Here are some points:
[ 0.211  1.599  0.317 -1.161 -0.298 -0.484  0.270  1.512  2.088  0.644 -0.393 -0.539]
[-0.230  2.065  0.191 -0.566 -0.009 -0.195 -0.647 -0.493 -0.748  0.824 -0.225  1.600]
[-0.102  0.581  0.970  1.847  1.542  0.871 -1.546 -0.782 -1.895  0.181  0.392  1.616]
[ 0.646 -0.365  1.955  0.064  0.814  0.669 -1.989 -0.202 -1.424  0.990  0.243 -1.369]
[-0.124 -1.633  0.259  0.664 -0.346  0.004  0.867  1.130  1.064  0.089  0.455 -0.116]
[-0.195 -0.186  0.137  1.842  0.314  1.635 -0.487 -1.370 -0.572  1.299 -1.057 -0.042]
[-0.077  1.295 -0.911 -0.850 -0.749 -1.227  0.010 -0.740 -0.312 -0.514 -0.509  0.227]
[ 0.525 -0.896  0.050 -0.981  1.263 -0.444  1.317 -0.926 -0.395 -1.622 -1.974 -0.911]
[-0.431 -2.318  0.015 -0.532 -0.478 -0.527  0.049  0.333  1.782  0.349  1.078 -0.675]
[ 0.940  0.284  0.850  1.933  1.374  0.687 -1.519  0.497 -0.352  0.058 -0.744  1.513]
[-0.510  1.239 -0.077  1.583 -0.251 -0.999 -0.605 -1.179 -0.707  0.448 -1.599  0.532]
[ 0.315 -1.882  0.022 -1.281 -0.217 -0.163  0.074  1.041  1.884 -0.367  0.929 -0.914]
[-0.676  1.465 -0.827  0.336 -0.933 -0.589  1.262 -0.234 -0.753 -0.618 -0.149 -0.951]
[-0.551  0.606 -1.934 -0.403 -0.298 -1.038  2.260 -0.762 -0.702 -1.363 -1.447 -1.405]
[ 0.253 -0.281 -0.270  0.944 -0.053  1.268 -0.260  0.237  1.529 -0.343  1.502  2.469]
[ 0.105 -0.899 -0.126  0.750  0.105  0.396 -0.174  0.128  1.183  0.109  1.154  2.002]
[-0.623  1.065 -0.672 -0.954 -1.214 -0.929  1.064 -0.456 -0.340  0.344 -0.994 -1.112]
12 more points follow, each with its number after it:
[ 0.722  1.923 -0.756  1.713  1.415  0.339 -1.410  0.240 -1.103  0.000  0.540  0.478] 0
[ 0.550  1.744 -0.039  1.172  0.728  1.770 -0.772  0.172 -0.937  0.089  0.099 -0.608] 1
[-1.096  2.067 -0.471 -0.925 -1.548 -1.355  0.056  0.223 -1.180 -1.046 -1.161  0.092] 2
[-1.309  1.202 -0.723 -0.144 -0.995 -0.876  1.513 -0.801 -0.598 -0.697 -1.268 -0.363] 3
[ 0.751 -0.281  1.334  0.096  0.335  0.111 -0.114  0.634 -1.345  0.865  0.336 -2.096] 4
[-0.173 -3.419  0.109  0.686 -0.720 -0.905  0.532  1.999  0.457  0.817  1.282 -0.344] 5
[ 0.064  0.239 -1.008 -0.714  0.436 -1.659 -0.286  0.156 -1.573 -1.851  0.228 -1.093] 6
[ 0.537 -2.404  0.057 -1.036 -0.880 -0.185  0.510  1.244 -0.236  0.785 -0.023 -1.027] 7
[ 0.722 -0.403  1.707  0.041  1.281 -1.845 -1.497  0.273 -1.403  0.334  1.442 -1.211] 8
[-0.353  0.622 -0.088  1.699  1.381  1.289 -2.310  0.063 -1.814  0.008 -0.111  1.794] 9
[ 0.609 -0.269 -0.574  0.057  1.835 -1.884  0.734  0.400 -0.625  0.609  0.198 -1.894] 10
[-1.140  1.678 -1.412 -0.701 -0.643 -1.198  1.628 -0.446 -0.139 -1.544 -2.052 -0.627] 11
Which three of these numbered points are nearest to each point below, ignoring the 2 directions in which the first points spread most? Their numbers follow each, nearest first.
[-1.111  1.141 -0.022 -1.029 -0.729 -1.245  2.086 -1.036 -0.689 -0.876 -0.417 -1.220] > 3 11 2
[ 0.635 -2.380 -0.014 -1.167 -0.621  0.045  0.032  1.727  1.206  0.883  0.276  0.049] > 7 9 5
[-1.013  1.562 -1.051 -0.474 -0.961 -1.035  0.738 -0.326 -0.178 -1.463 -2.282 -1.319] > 11 3 9
[-0.215  0.898 -0.476 -0.138 -1.398 -0.940  1.669 -0.472 -0.257  0.184 -1.385 -1.018] > 3 11 7
[-0.111 -0.232  1.346  0.191  1.392 -1.500 -2.157  0.260 -0.533  0.233  1.187 -0.763] > 8 6 10
[-0.542  0.103 -0.730 -1.344 -0.852  0.013  0.604  0.092 -1.294 -0.588 -1.216 -0.043] > 9 3 7
[ 0.755 -2.320  0.098 -1.121 -0.619 -0.395  0.064  1.635  2.400 -0.408  1.047 -0.794] > 9 3 11
[-0.995  1.173 -0.627 -0.173 -1.180 -1.045  1.990 -0.141 -0.978 -1.152 -1.636 -1.041] > 3 11 9
[ 0.573 -2.850  0.096 -0.526 -0.215 -0.346 -0.602  1.266  1.058  0.724 -0.343 -0.567] > 7 5 9
[ 0.482 -1.438  0.099 -0.649 -0.646  0.426  0.106 -0.526  0.355  1.277  0.606 -0.783] > 7 4 3
[ 0.712 -0.152  1.898  0.085  1.384 -1.372 -0.868  0.393 -0.705  0.851 -0.166 -1.364] > 8 4 10
[-0.266  1.775  1.706  2.135  0.793  1.128 -1.652 -1.239 -1.878  0.038  0.798  1.382] > 3 11 2
[-0.183  1.127 -0.344 -0.376  0.647 -0.826  1.351 -0.576 -0.729 -1.009 -1.211 -0.198] > 11 3 9
[ 0.325 -0.322  0.654  0.153  1.041 -1.775 -0.681  0.532 -0.807  0.353  0.695 -1.071] > 8 10 6
[ 0.090 -0.232  1.140  0.139  1.017 -1.406 -0.937  0.918  0.272  0.684  0.864 -1.078] > 8 10 4
[ 0.106  1.920  1.287 -0.665 -0.484  1.539 -1.862  0.048 -1.051  0.176  0.485  1.208] > 2 1 9
[ 0.274  1.430  0.294  1.508  1.490  0.304 -1.679  0.197 -1.894  0.146  0.739  0.704] > 0 6 9
[-0.096  1.532 -0.551 -0.278 -0.249  0.963 -0.271 -0.003 -0.309 -1.657  0.587 -1.288] > 1 0 9
[ 0.547  0.834  0.706  1.241  0.695  1.573 -1.144  0.001  1.501  0.239  0.989  0.176] > 1 0 11
[ 0.278  1.195  1.021  0.395 -0.029  2.314  0.064 -1.162 -0.746  1.553 -1.456 -0.514] > 1 7 3
[-0.111  1.123 -0.613 -0.375  0.417 -2.496 -0.550 -0.392 -1.037 -0.883  1.032 -1.379] > 6 8 0
[-0.074 -2.032  0.029  0.528 -0.134 -0.622  0.276  1.221  0.747  0.424  0.505 -0.559] > 5 7 3
[ 0.006  1.032 -1.096 -1.082  0.194  0.278 -0.481 -0.237 -0.557 -1.920  0.032 -1.388] > 9 1 6
[ 0.405  1.123  1.141  1.458  1.700  1.049 -1.989 -0.689 -1.201  0.244  0.361  0.619] > 1 0 9
[ 0.633  1.710 -0.087 -1.165 -0.264 -0.448 -0.233  0.996  1.836  1.028  1.098 -0.003] > 0 1 2
[ 0.776 -0.153  1.995  0.100  0.060 -1.102 -0.854  0.304 -0.689  0.451  0.383 -0.244] > 8 4 7
